In the data rows, zero lies at 7.5, halfway between 7 and 8.
Each second row below is the first row of its pair, turned about zero in one of four ways (a turn may also mirror it), then rescaled, with some noise.
After each pair comes the number of its way: 0 for the first way seen, 1 for the next new one, and so on.
[10,7,8,9,5,10,7,7,7,6,4,5,7,10,9,1,11,7,7,8,8,5,10,15]
[7,5,8,9,7,10,7,5,8,7,4,8,10,10,8,10,7,4,6,6,9,11,11,0] 0

[6,9,6,10,6,8,8,8,6,7,7,4,10,8,11,7,7,6,6,9,10,6,6,8]
[7,8,8,9,7,8,5,7,9,6,9,7,5,8,7,7,9,4,8,9,5,6,9,8] 1

[8,10,7,9,5,6,10,10,4,8,7,10,3,8,6,8,12,8,7,7,7,7,12,9]
[4,5,6,10,6,8,8,9,7,7,9,9,9,8,7,7,7,11,1,9,9,6,6,6] 2

[6,8,8,6,8,0,8,10,9,7,11,15,14,5,9,4,3,4,8,9,12,6,3,6]
[8,7,8,4,11,10,7,8,7,12,15,9,2,11,5,3,6,10,11,8,8,9,7,12] 1

[3,8,7,8,5,8,9,9,7,6,6,8,10,9,11,6,8,7,6,8,6,8,8,10]
[6,6,6,10,6,8,6,9,7,8,9,8,4,7,7,7,7,7,6,8,7,7,7,5] 1

[11,10,7,7,6,4,7,7,10,8,9,13,14,4,10,2,8,0,4,8,11,5,6,11]
[8,5,10,9,13,11,7,3,7,4,13,7,2,9,3,1,7,10,10,10,8,7,6,6] 1

[9,12,9,8,10,6,7,8,7,6,7,10,9,7,4,9,9,7,9,9,7,10,6,5]
[5,7,9,7,9,8,10,7,6,9,8,8,10,10,8,6,11,10,7,5,9,6,8,11] 1

[6,9,9,7,8,6,8,8,9,9,8,9,8,8,7,8,8,10,5,7,5,8,7,8]
[7,8,8,8,6,8,8,8,6,8,6,6,6,6,7,7,8,9,7,8,5,8,9,6] 3

[10,2,9,8,5,12,15,9,0,11,10,5,5,6,1,10,8,9,9,6,5,10,15,9]
[8,8,4,3,4,1,9,9,3,2,6,2,11,6,7,15,5,8,3,7,8,9,9,7] 1

[13,12,6,11,10,3,12,9,5,12,7,13,1,7,6,10,5,5,9,9,5,3,11,9]
[6,2,7,2,10,9,1,7,5,2,4,9,8,9,7,9,9,14,7,6,10,7,7,11] 1

[7,13,8,6,10,3,3,7,13,7,9,13,9,6,11,5,9,7,9,6,11,6,3,5]
[11,7,6,9,8,9,2,4,10,8,6,4,6,6,8,4,8,5,11,12,5,13,7,6] 3

[10,4,8,10,7,9,6,4,6,7,5,8,13,9,7,5,4,8,11,5,7,9,6,8]
[11,7,9,9,6,9,8,5,8,10,7,7,7,9,5,12,8,5,12,5,8,8,9,8] 0

[10,6,8,7,7,10,8,7,8,9,9,6,2,8,8,8,8,5,9,7,10,4,6,7]
[8,7,7,6,8,9,9,6,8,3,7,8,8,9,7,6,5,4,7,7,9,5,4,8] 3

[5,7,9,7,6,9,7,6,10,10,7,11,4,6,7,6,7,1,5,9,6,7,8,6]
[6,8,6,7,7,7,10,8,7,3,5,11,8,9,7,5,7,10,9,11,8,8,3,5] 1

[13,15,7,0,5,11,3,11,9,6,6,10,9,13,2,5,8,3,11,10,7,14,0,3]
[11,6,6,10,15,8,2,5,4,5,15,3,5,7,3,5,2,9,12,9,9,11,5,13] 2

[12,5,9,7,11,3,11,8,4,6,5,6,6,9,4,8,7,8,4,10,6,10,12,8]
[7,11,10,3,9,6,8,9,7,6,5,7,8,7,4,11,11,10,3,5,11,10,9,7] 1

[4,7,14,5,2,4,7,9,4,9,5,15,10,9,11,8,7,8,6,7,8,10,10,6]
[8,4,7,9,5,7,9,9,4,10,14,8,2,9,5,6,7,8,6,13,11,9,7,5] 0

[7,14,8,10,7,6,10,9,8,5,6,15,10,8,5,8,7,9,5,9,7,14,7,5]
[5,8,8,9,9,8,5,9,3,8,10,3,3,7,7,11,9,11,8,10,8,7,4,8] 0

[12,12,10,0,8,11,6,9,10,6,2,10,6,13,5,5,10,4,2,14,4,14,5,5]
[3,11,11,8,10,10,15,8,10,5,7,14,11,8,6,4,7,10,0,5,11,2,4,5] 1

[5,6,7,9,8,10,8,6,8,7,7,11,11,8,8,6,7,5,7,8,7,8,8,7]
[8,9,5,8,5,9,7,6,7,10,7,6,6,8,8,9,8,7,10,10,6,9,6,6] 0

[12,7,8,9,7,15,12,7,5,6,7,2,3,7,4,8,9,7,12,5,4,8,6,15]
[7,9,4,10,4,6,10,9,10,6,10,5,4,2,5,8,4,5,8,8,9,0,7,5] 2

[5,6,6,12,5,7,9,6,8,12,9,13,8,5,6,6,7,4,10,6,6,5,11,9]
[9,3,4,8,8,7,6,6,4,6,7,5,5,10,6,9,5,11,11,9,7,9,5,7] 1

[6,9,6,5,8,9,9,9,9,10,9,3,12,6,9,8,9,6,6,9,8,6,7,7]
[8,9,6,6,7,6,7,8,8,5,6,9,10,8,10,6,8,7,6,5,2,8,11,8] 3

[6,13,10,4,4,9,6,8,11,10,8,10,8,9,7,5,8,10,9,7,6,8,1,5]
[9,5,4,9,5,6,4,7,6,7,6,5,9,6,6,9,4,5,9,10,3,9,7,4] 3

[5,11,10,7,10,4,0,6,15,7,7,11,14,6,15,3,2,9,6,8,10,6,0,5]
[8,8,7,12,11,10,7,5,15,8,9,7,0,2,3,3,7,1,15,10,5,3,7,5] 0

[6,11,6,7,9,3,7,9,11,9,10,13,15,5,14,5,6,3,7,7,10,8,5,7]
[9,6,8,10,11,11,9,5,7,10,15,8,0,6,7,0,8,11,10,8,6,6,11,12] 1

[15,4,7,9,6,11,8,7,4,5,7,1,3,9,8,5,11,6,9,6,7,5,11,15]
[8,7,6,11,4,5,10,7,12,6,7,7,5,4,2,8,6,1,2,9,10,5,7,4] 2

[8,8,7,10,8,9,7,8,8,11,4,10,9,8,9,4,7,13,11,6,5,8,6,9]
[9,4,5,10,8,10,6,6,8,10,6,8,7,9,9,13,7,8,8,4,8,6,9,6] 2

[6,6,9,5,8,7,4,7,9,11,10,5,1,8,12,9,9,11,9,5,9,3,7,5]
[9,7,6,8,9,11,8,5,12,7,7,14,11,9,12,3,6,4,7,6,7,6,6,7] 2

[7,8,8,11,6,9,5,5,9,8,3,15,5,10,8,5,6,7,8,7,6,8,10,8]
[8,4,7,9,7,11,8,7,7,8,4,10,7,10,8,10,6,10,9,10,12,6,3,5] 1

[10,7,3,8,9,8,5,5,9,6,9,0,5,6,8,12,8,7,9,7,11,5,7,8]
[9,9,11,7,9,7,7,8,11,6,6,10,13,6,11,7,9,4,7,6,6,6,9,10] 0

[9,6,8,7,5,5,7,6,7,9,9,3,6,8,7,10,11,12,5,5,8,7,6,8]
[10,8,11,7,6,7,6,7,5,8,6,8,11,7,7,7,8,5,6,7,3,10,10,4] 1

[6,8,4,7,6,10,9,5,11,8,7,8,8,7,8,6,5,1,6,9,5,4,7,9]
[9,7,7,6,5,6,4,8,8,4,2,6,7,6,7,8,6,9,11,10,7,9,6,6] 2

[7,10,3,8,10,5,6,6,10,7,9,3,5,9,8,8,8,10,8,9,6,6,7,11]
[7,8,9,8,11,7,3,9,9,8,2,7,8,4,10,7,8,6,8,7,5,9,9,6] 1

[3,5,7,8,7,3,9,10,6,4,10,14,15,8,9,8,8,4,6,8,11,8,12,11]
[7,8,7,3,6,5,6,11,0,9,6,4,13,9,9,11,10,8,4,6,11,13,10,7] 2

[7,8,10,8,8,6,4,8,8,6,7,7,3,6,5,9,7,14,7,6,11,8,7,8]
[5,9,11,10,11,11,9,8,10,9,8,9,10,7,10,7,7,6,8,8,8,5,8,6] 2

[15,9,9,9,10,5,15,8,4,13,7,8,6,8,4,9,5,7,8,8,2,12,11,10]
[9,6,7,4,8,8,7,9,2,4,9,8,3,8,4,11,8,15,6,4,9,7,10,10] 3

[6,3,9,7,8,6,3,6,9,8,9,5,6,6,5,7,10,10,7,6,9,9,7,6]
[8,11,8,11,10,7,12,7,9,9,9,8,8,7,6,7,8,7,8,9,7,7,7,7] 3

[0,6,5,5,7,3,13,11,6,11,11,15,15,5,4,14,6,0,8,9,12,12,12,0]
[13,10,4,5,5,4,7,11,2,15,14,5,3,11,9,1,9,12,14,15,1,15,9,15] 0

[11,2,7,8,8,11,8,9,2,8,8,1,0,9,2,11,10,11,12,8,7,6,13,7]
[6,7,8,4,6,5,12,9,7,6,5,10,15,10,10,13,6,8,1,3,12,6,7,10] 0

[15,10,11,8,13,5,11,8,3,9,5,6,4,10,6,11,11,8,4,10,4,11,9,3]
[7,9,9,9,8,9,10,6,9,6,12,10,0,8,2,2,12,12,2,7,9,3,8,12] 2

[6,10,1,9,11,8,8,7,11,5,12,1,0,8,9,9,7,8,9,7,8,5,5,8]
[5,10,7,9,11,9,5,9,12,3,6,10,6,3,10,5,6,6,7,6,8,2,3,11] 3

[8,11,7,4,5,12,7,10,10,6,9,11,9,10,6,4,8,6,10,8,8,10,5,8]
[8,7,5,6,8,6,5,6,5,7,7,5,11,6,9,11,4,5,8,8,5,11,6,5] 3

[11,14,7,9,9,9,9,8,7,5,7,12,10,10,6,8,9,6,11,12,10,9,7,6]
[7,6,7,8,10,8,5,7,4,6,8,3,5,11,8,8,8,9,8,7,11,5,7,12] 2

[7,8,3,6,7,6,7,6,9,8,7,4,10,7,10,8,5,6,10,6,4,5,6,8]
[10,7,8,8,6,7,5,8,11,8,6,11,11,5,8,6,7,8,9,3,7,7,10,8] 3

[6,3,5,7,8,8,8,8,8,4,7,5,11,7,6,6,6,5,7,9,10,4,8,9]
[7,10,7,4,6,5,6,8,10,8,4,4,10,8,6,9,8,4,9,8,7,11,9,7] 2

[11,8,7,12,6,12,11,7,5,7,7,3,0,9,5,8,9,4,11,8,6,7,8,15]
[5,5,7,8,12,9,8,9,4,1,9,8,10,9,8,9,6,8,8,3,12,1,6,7] 3

[6,7,6,7,6,4,10,12,4,7,9,13,12,7,8,8,8,4,7,7,12,7,11,8]
[8,6,8,4,8,10,4,8,4,11,12,8,10,11,11,5,10,8,6,9,7,13,9,9] 3

[10,11,11,6,9,3,7,9,8,8,11,12,6,6,6,4,10,8,9,5,9,8,6,10]
[7,6,7,6,13,11,7,4,4,8,11,8,10,10,10,7,7,11,9,4,8,11,8,7] 1

[6,3,9,6,6,7,6,6,8,9,7,8,14,7,6,6,6,5,4,8,10,10,10,6]
[8,11,8,8,8,6,14,8,7,9,8,6,4,8,3,7,6,8,9,11,8,9,9,8] 1

[4,8,8,6,7,3,6,8,9,8,8,8,13,8,11,8,6,9,7,8,9,10,8,7]
[9,8,8,9,7,7,8,10,7,11,10,9,5,8,9,6,9,8,8,7,7,9,9,8] 1

[4,11,7,7,8,8,6,7,11,8,6,14,14,7,8,8,6,3,5,12,9,9,9,6]
[9,6,6,8,9,7,6,8,6,10,5,4,3,7,8,5,9,9,12,15,6,11,7,8] 0

[14,8,11,8,8,5,7,6,7,7,12,5,2,6,9,5,11,9,7,4,11,10,7,9]
[9,8,11,6,10,8,7,2,5,5,9,7,11,9,10,10,10,6,8,4,6,13,7,5] 1

[5,8,8,6,7,2,6,8,7,6,9,7,13,8,11,9,6,9,11,9,6,10,7,6]
[9,8,7,10,8,4,7,9,7,12,11,11,5,8,9,4,9,8,8,4,9,9,10,9] 1

[8,9,9,7,9,5,5,7,7,6,8,8,4,9,8,7,9,12,11,7,12,8,7,6]
[7,8,8,10,10,9,9,8,9,7,9,8,7,9,9,8,5,5,4,6,11,5,5,10] 0

[7,4,8,7,4,10,14,7,2,11,8,5,0,9,0,14,8,11,9,7,2,9,13,6]
[7,8,5,10,1,7,13,12,8,13,10,13,4,7,7,2,3,10,5,12,6,2,6,8] 2

[6,2,5,13,7,3,5,6,8,6,14,5,4,3,0,6,9,9,11,4,11,11,13,7]
[6,11,11,12,14,7,13,7,7,13,13,8,7,10,9,7,6,10,10,6,7,7,3,13] 3

[4,4,8,12,7,1,8,5,6,11,10,8,6,5,6,7,6,13,9,4,8,4,9,8]
[7,7,8,10,9,10,8,9,8,13,11,11,3,9,6,3,5,10,10,8,7,6,8,8] 3

[10,4,9,11,10,12,8,6,5,6,8,7,0,7,3,7,10,7,11,7,6,8,6,9]
[6,9,5,8,10,7,10,6,6,5,9,5,8,9,6,9,8,8,9,5,12,2,3,9] 3

[8,10,3,12,13,9,8,5,13,5,11,1,1,7,7,7,10,7,8,10,4,4,6,9]
[5,10,7,8,10,6,3,6,10,5,0,6,9,5,11,5,10,6,11,6,2,8,4,7] 1

[2,7,4,6,7,10,8,9,8,7,8,7,10,7,10,8,8,1,3,10,7,6,9,7]
[6,10,5,8,7,6,8,8,9,5,8,8,4,5,6,3,7,7,6,13,7,6,5,7] 1

[3,7,7,6,7,8,10,9,9,5,8,10,7,10,9,6,6,7,7,8,8,4,6,8]
[7,7,6,5,6,9,4,10,6,7,6,6,9,8,9,6,6,6,7,7,7,10,6,6] 2

[10,7,8,6,8,7,5,8,9,8,9,7,4,6,7,10,8,11,5,5,7,7,6,6]
[8,7,9,6,6,8,7,6,8,9,6,9,12,5,9,7,9,9,7,7,5,8,8,8] 1

[13,15,9,11,9,10,12,7,8,6,4,15,15,8,4,7,7,1,11,13,5,15,7,5]
[8,5,8,7,9,3,5,7,0,3,9,0,1,12,6,13,11,15,11,5,11,6,8,14] 2

[5,6,7,7,7,7,5,6,8,7,7,7,7,8,8,9,6,8,8,7,11,6,9,8]
[8,9,9,8,9,8,8,9,9,8,7,9,9,8,10,6,7,6,7,9,9,6,9,8] 3

[12,8,6,6,10,9,8,9,6,7,6,7,8,9,5,7,9,9,9,8,8,11,9,8]
[9,9,7,7,10,7,7,7,6,7,7,5,8,8,7,12,8,8,3,6,10,8,9,9] 3

[5,8,6,8,7,8,7,8,9,5,6,12,11,9,12,6,6,8,9,8,6,8,11,10]
[8,6,7,7,6,8,5,8,6,10,5,6,7,7,11,11,9,8,7,6,10,11,7,5] 2

[10,7,11,6,10,9,6,7,6,6,6,5,4,8,10,9,8,8,6,10,7,8,6,6]
[6,10,6,6,7,4,9,7,10,4,6,6,6,6,5,7,9,5,5,8,11,7,8,7] 3

[4,9,8,6,9,8,8,11,8,8,10,6,6,7,9,7,8,9,7,7,6,6,7,7]
[3,7,4,7,7,8,7,9,9,6,8,9,8,6,9,6,6,7,6,6,6,7,8,8] 0

[12,15,12,7,10,6,9,7,9,8,8,7,3,7,0,11,10,8,12,8,5,10,7,9]
[5,7,9,7,12,8,7,8,5,4,4,8,15,10,12,8,7,11,8,0,8,6,9,7] 1

[7,5,12,5,7,5,6,9,5,10,7,9,9,7,5,8,4,10,6,7,10,9,5,5]
[8,7,10,3,9,10,10,7,7,11,10,10,9,10,6,9,6,8,9,7,7,8,10,7] 2

[7,6,6,5,6,6,7,7,9,7,6,6,12,7,7,7,6,4,7,8,7,5,8,7]
[10,8,9,6,7,5,6,9,7,7,6,6,10,8,5,8,7,8,8,8,7,12,9,7] 2

[3,5,15,4,4,9,7,9,6,8,5,15,12,9,9,6,6,8,4,7,7,7,11,5]
[5,6,7,8,3,8,15,8,6,11,10,8,5,10,6,7,5,10,5,11,12,9,8,6] 1

[2,1,5,6,6,9,5,7,10,10,7,8,10,7,15,6,5,8,4,7,7,3,10,8]
[10,5,7,4,4,9,5,5,9,10,2,10,10,8,12,10,9,6,7,9,4,15,10,3] 2

[8,6,9,7,7,6,8,10,5,7,6,9,8,7,7,6,8,8,7,7,8,7,7,5]
[7,8,8,7,6,9,7,7,7,9,10,7,9,10,6,7,8,9,6,7,8,9,7,8] 1

[7,9,5,10,8,7,8,8,9,5,8,7,6,9,8,9,8,10,7,7,9,6,7,9]
[6,7,9,8,8,10,6,9,9,8,6,6,9,7,9,8,8,7,6,6,7,5,6,9] 0

[7,9,8,9,10,11,7,7,7,7,9,8,3,7,5,9,7,7,10,7,8,8,6,7]
[6,8,4,8,8,8,9,7,9,6,7,8,7,7,9,7,7,6,11,9,9,4,5,9] 2

[6,5,8,10,8,11,9,7,8,4,9,2,9,8,4,7,11,10,7,6,9,11,8,10]
[4,12,10,9,9,7,12,9,5,9,9,4,9,8,10,9,7,4,6,3,6,4,9,6] 3

[6,6,8,8,8,9,5,5,9,7,6,6,3,9,8,12,6,14,7,8,7,7,4,2]
[8,9,7,9,3,5,9,10,11,8,7,7,5,5,5,8,7,5,8,12,8,3,5,9] 3

[5,9,11,5,8,4,7,8,8,7,11,3,9,5,8,9,10,9,4,7,10,8,7,2]
[6,12,9,7,7,6,9,7,7,8,9,8,9,8,9,3,10,7,7,8,3,12,10,9] 1

[9,7,9,6,5,4,7,8,7,8,7,6,8,6,7,6,6,8,8,9,7,7,5,6]
[8,6,10,6,8,6,6,8,8,8,9,10,9,9,6,7,7,8,9,5,7,9,9,7] 1

[7,5,7,6,7,5,5,8,6,5,7,7,8,7,7,8,7,8,6,6,8,6,7,6]
[8,8,9,8,7,7,7,7,9,10,8,7,9,6,6,7,9,7,8,8,8,10,8,9] 1

[1,1,4,12,5,4,5,7,7,6,10,7,8,4,9,8,8,12,8,3,7,5,9,8]
[6,8,9,8,3,7,8,8,9,14,4,10,15,7,11,11,8,5,5,5,5,7,7,6] 2

[0,10,5,6,8,1,8,11,9,10,8,15,15,5,9,12,4,5,10,7,6,10,4,2]
[11,7,4,5,3,5,1,12,7,15,6,9,10,6,10,6,11,10,13,10,1,14,10,9] 3

[10,10,6,3,6,13,7,11,6,0,1,9,7,14,6,6,12,3,3,12,8,12,10,9]
[8,8,7,11,10,8,4,8,5,8,12,0,2,5,3,7,9,6,5,14,11,13,4,7] 2

[9,11,3,10,11,8,6,8,11,8,8,6,2,6,7,11,9,9,8,7,7,4,6,8]
[6,6,7,9,9,9,6,7,10,5,4,7,9,4,10,5,8,7,8,8,6,2,5,10] 2

[7,8,11,8,7,9,8,9,5,9,7,12,8,7,10,7,8,9,7,6,8,8,7,5]
[7,7,5,8,6,8,9,6,7,7,10,8,5,9,7,9,7,8,7,10,8,6,6,7] 0

[8,5,6,9,6,10,7,5,8,7,7,7,10,8,9,6,7,7,10,7,10,9,7,6]
[10,7,8,8,7,9,8,6,9,10,6,7,7,9,9,9,8,4,10,8,6,8,7,7] 0

[4,5,9,11,9,4,7,5,6,9,10,7,6,4,9,10,8,11,6,4,9,5,9,5]
[6,9,9,11,6,9,9,7,9,9,9,9,4,8,8,4,9,9,9,10,7,5,8,10] 3

[5,6,7,7,7,10,7,7,7,9,5,11,11,8,11,5,7,6,6,7,8,7,9,10]
[8,6,7,6,6,10,8,6,8,10,5,9,10,9,12,10,8,7,7,8,7,9,9,5] 3

[6,4,6,12,7,5,10,7,7,9,10,7,6,6,3,7,7,8,7,7,9,6,11,8]
[6,7,9,7,10,9,10,8,6,10,8,9,6,11,7,6,7,10,9,6,7,6,7,10] 3

[15,7,11,7,7,5,8,8,7,6,13,9,3,6,6,0,10,4,8,4,11,5,10,13]
[7,8,7,6,9,7,14,4,9,0,7,6,11,7,4,9,3,5,1,5,12,7,6,4] 2

[8,3,7,8,7,10,7,6,7,7,7,3,8,5,5,8,8,7,8,6,6,9,7,10]
[9,10,7,8,8,4,8,7,8,6,7,5,10,5,6,9,7,6,9,7,7,7,8,5] 1

[10,11,6,9,5,8,10,8,7,5,6,8,10,7,5,9,6,7,8,8,7,7,6,9]
[7,5,10,7,7,7,3,9,6,7,6,4,9,7,7,8,7,7,9,6,7,8,9,8] 0

[8,3,4,11,9,11,7,6,9,8,7,5,12,6,8,6,8,10,7,8,6,6,6,10]
[8,8,8,7,5,7,8,5,9,12,3,7,8,7,9,9,9,6,8,6,2,6,10,6] 0

[6,8,4,8,9,12,7,6,10,9,6,6,12,7,10,7,6,2,9,8,6,6,7,7]
[8,7,8,7,6,8,7,6,10,6,4,10,11,8,11,9,8,7,9,3,5,7,9,8] 3

[2,6,3,9,7,10,6,6,10,6,6,7,8,5,9,6,7,3,3,9,7,7,8,10]
[7,9,9,7,6,8,6,7,9,10,3,10,10,7,10,7,10,8,11,13,4,10,6,3] 0

[7,4,10,5,6,8,7,6,7,9,9,1,7,6,8,9,7,8,7,6,6,8,6,6]
[7,10,8,9,7,4,12,7,9,7,10,10,7,7,5,6,7,6,8,6,6,6,9,6] 3

[15,15,11,6,8,3,7,8,8,9,12,11,4,4,8,3,11,4,6,3,11,7,5,11]
[8,6,10,7,14,11,6,0,6,0,12,7,9,7,8,4,7,10,9,6,9,9,8,6] 0

[8,9,0,10,11,9,5,7,10,5,7,2,8,7,11,9,8,5,9,9,10,3,7,9]
[7,8,10,8,12,9,5,7,12,6,4,10,12,6,12,6,10,5,7,5,7,4,8,12] 3

[7,8,13,6,8,8,9,9,7,9,8,12,7,8,6,8,8,12,8,6,7,10,7,4]
[6,7,8,5,5,9,12,8,5,9,8,8,11,11,11,8,6,10,7,5,8,8,8,7] 1

[9,12,7,9,8,9,9,9,7,9,8,10,15,7,8,5,5,7,8,7,3,10,5,6]
[7,5,7,6,7,6,5,3,3,7,9,5,6,8,7,11,10,11,9,4,6,8,11,11] 2

[11,11,3,4,2,12,5,10,11,10,7,9,11,7,4,1,7,0,12,9,6,9,6,6]
[12,4,5,8,9,3,4,5,8,6,7,6,11,7,5,12,4,7,12,10,2,14,6,8] 0

[12,7,6,4,7,9,6,9,8,5,6,6,9,8,5,8,8,5,6,8,9,10,7,5]
[10,9,9,8,9,7,7,7,8,7,10,5,7,5,5,7,8,8,8,10,8,10,6,11] 2

[8,10,15,0,8,10,3,8,10,7,5,6,8,12,13,9,7,12,6,11,7,7,0,1]
[8,8,5,9,7,4,10,8,12,2,8,2,2,3,1,5,5,0,5,9,11,3,7,6] 0

[8,5,9,8,10,5,9,6,7,6,7,3,7,7,7,11,6,9,5,7,7,7,11,8]
[7,10,11,7,7,8,11,10,9,7,9,9,6,7,7,6,10,9,6,6,9,7,10,9] 3

[10,9,6,9,9,8,8,9,7,7,9,9,5,6,5,6,8,7,6,8,9,10,10,8]
[6,9,8,8,9,6,9,7,7,6,8,6,6,8,8,9,8,8,4,9,8,7,6,9] 2

[7,7,8,5,8,4,7,7,6,8,9,7,7,7,9,11,7,10,8,8,9,7,7,7]
[10,9,9,6,8,6,6,8,7,10,8,8,10,8,9,6,9,7,8,8,8,8,10,8] 1

[5,11,9,3,11,7,8,12,8,12,12,3,6,6,7,9,12,9,4,10,6,3,7,8]
[4,7,3,5,9,6,8,7,7,5,5,9,10,6,9,2,9,8,4,7,3,10,12,7] 1

[8,5,5,8,6,9,8,8,7,6,6,10,9,9,8,9,8,2,6,9,7,7,11,8]
[10,6,8,5,5,7,7,8,6,9,6,8,10,8,9,6,11,8,8,10,8,12,7,7] 0

[8,8,7,7,6,5,9,6,8,9,7,6,8,7,7,9,6,9,8,8,8,6,5,8]
[9,7,11,6,8,7,6,9,8,8,7,9,8,8,7,7,6,7,8,5,6,6,9,7] 2

[6,7,8,10,8,7,7,7,6,8,6,6,9,6,13,9,8,9,6,7,6,7,10,8]
[7,6,7,9,4,6,6,8,8,8,7,8,5,6,8,8,11,7,7,9,7,9,10,6] 1

[7,12,6,8,7,7,6,7,8,9,8,5,6,9,11,9,6,7,10,8,8,6,6,8]
[8,6,7,10,8,7,5,8,7,4,6,10,7,7,9,7,7,5,7,7,8,7,9,9] 3

[4,11,11,5,8,7,3,6,11,6,6,7,5,9,14,9,6,15,7,9,5,6,2,4]
[6,7,10,8,4,11,7,8,12,14,4,14,9,8,13,5,9,7,9,6,5,8,10,5] 1

[7,5,9,7,7,9,6,6,7,9,9,1,0,7,9,10,10,10,7,5,8,5,7,10]
[6,9,7,10,10,8,12,8,10,4,10,10,7,5,7,4,5,6,6,8,9,2,6,6] 3

[0,0,4,6,5,9,3,9,7,6,7,0,0,7,15,6,8,8,6,4,8,0,9,12]
[10,7,2,8,3,6,2,7,12,9,5,9,10,4,6,7,8,1,9,15,6,15,6,1] 1

[13,3,12,11,14,2,15,5,1,10,3,0,7,7,12,11,6,9,1,8,2,10,13,7]
[8,11,11,5,1,8,10,9,7,3,10,12,0,9,3,7,15,14,2,2,12,6,14,8] 3

[7,4,11,9,7,9,7,6,8,6,9,6,10,7,9,2,7,11,7,7,5,7,4,9]
[6,8,7,8,7,8,8,5,7,9,6,7,6,8,6,10,7,5,10,4,6,8,9,2] 2

[6,9,7,10,4,5,7,7,8,4,5,9,7,11,11,8,5,8,8,6,10,8,8,10]
[8,5,10,9,7,11,4,11,7,8,9,9,7,7,9,9,8,4,9,8,10,8,6,6] 0

[15,7,2,7,9,9,13,10,5,9,8,7,10,9,0,3,6,1,13,8,8,15,12,9]
[9,10,6,6,15,5,10,7,7,1,10,4,6,5,4,15,3,9,5,2,11,5,7,12] 1

[0,0,7,3,6,6,1,7,10,15,8,8,7,5,15,1,4,11,0,5,6,0,7,1]
[12,7,3,5,0,10,9,3,13,15,7,15,3,6,5,5,6,9,7,15,0,15,8,4] 1

[8,6,6,6,7,7,6,7,7,4,7,4,13,8,10,11,7,10,7,5,9,8,8,6]
[11,9,11,9,5,6,8,9,9,10,9,6,8,5,8,7,10,4,7,7,7,8,11,9] 1

[8,2,8,7,6,11,12,9,0,12,7,2,0,8,0,14,6,11,11,7,3,9,14,4]
[6,7,6,3,2,2,11,13,4,7,7,11,15,11,8,14,5,12,2,3,10,5,8,12] 0

[8,9,6,8,9,7,5,8,8,7,8,6,3,6,8,8,8,10,9,7,6,6,6,8]
[7,7,7,7,8,7,3,7,9,8,5,9,11,6,10,8,8,8,8,7,6,7,8,7] 1

[5,7,8,9,10,11,5,7,11,8,5,8,2,11,7,13,6,15,10,9,5,8,5,1]
[8,8,4,9,4,5,10,12,11,9,4,5,4,5,6,9,7,6,8,12,8,2,4,10] 3

[12,6,9,9,7,11,4,5,8,3,5,0,2,8,9,3,9,10,8,8,6,4,7,14]
[6,7,8,12,8,8,8,6,15,7,5,7,5,4,4,7,7,1,7,8,9,5,8,2] 2

[9,4,9,8,8,10,7,6,6,4,8,6,0,7,3,7,9,7,11,6,8,5,7,11]
[5,9,7,8,11,8,10,7,7,5,9,4,9,8,6,7,4,8,9,7,14,4,3,8] 3

[8,7,7,7,6,11,7,9,4,8,6,3,6,7,6,11,10,10,7,5,5,8,12,5]
[6,7,7,11,5,5,10,8,8,7,9,8,10,7,8,8,7,9,3,8,9,4,8,10] 3

[8,5,8,8,6,8,8,5,7,6,8,3,5,8,5,11,9,7,7,7,9,7,9,11]
[9,8,9,6,7,5,7,9,5,5,4,4,11,6,7,9,8,4,8,8,8,8,9,4] 1

[5,9,9,8,8,7,9,10,7,7,8,10,10,8,8,6,6,8,8,9,10,7,6,5]
[5,6,8,5,8,9,5,8,6,8,9,6,8,11,9,8,8,7,8,6,7,10,8,8] 2

[3,8,6,8,7,11,10,6,7,14,7,11,10,8,8,11,7,6,8,9,5,10,10,4]
[10,7,4,6,3,5,9,9,4,9,4,10,9,10,12,9,8,11,8,9,4,6,8,9] 3

[5,8,3,9,8,9,8,7,9,4,7,2,10,7,8,8,8,6,5,8,9,6,7,11]
[6,10,8,9,8,8,4,9,9,6,6,4,6,3,7,6,8,5,8,10,5,5,9,6] 1

[8,8,10,14,5,6,5,2,9,5,2,15,5,12,6,5,2,11,11,3,7,13,7,10]
[7,5,12,12,7,13,8,10,5,10,6,9,7,9,8,15,6,8,12,5,14,4,3,5] 2

[7,4,7,9,8,14,8,7,6,10,5,5,6,9,6,7,7,8,8,8,2,7,8,6]
[6,9,4,7,4,7,11,7,8,8,5,9,9,7,6,11,6,9,6,5,8,4,7,8] 3

[11,9,9,9,8,7,9,7,6,5,9,7,8,8,4,11,7,6,8,9,10,7,8,8]
[8,8,10,5,8,7,6,8,4,5,7,5,10,8,8,7,9,7,8,6,10,7,9,10] 0

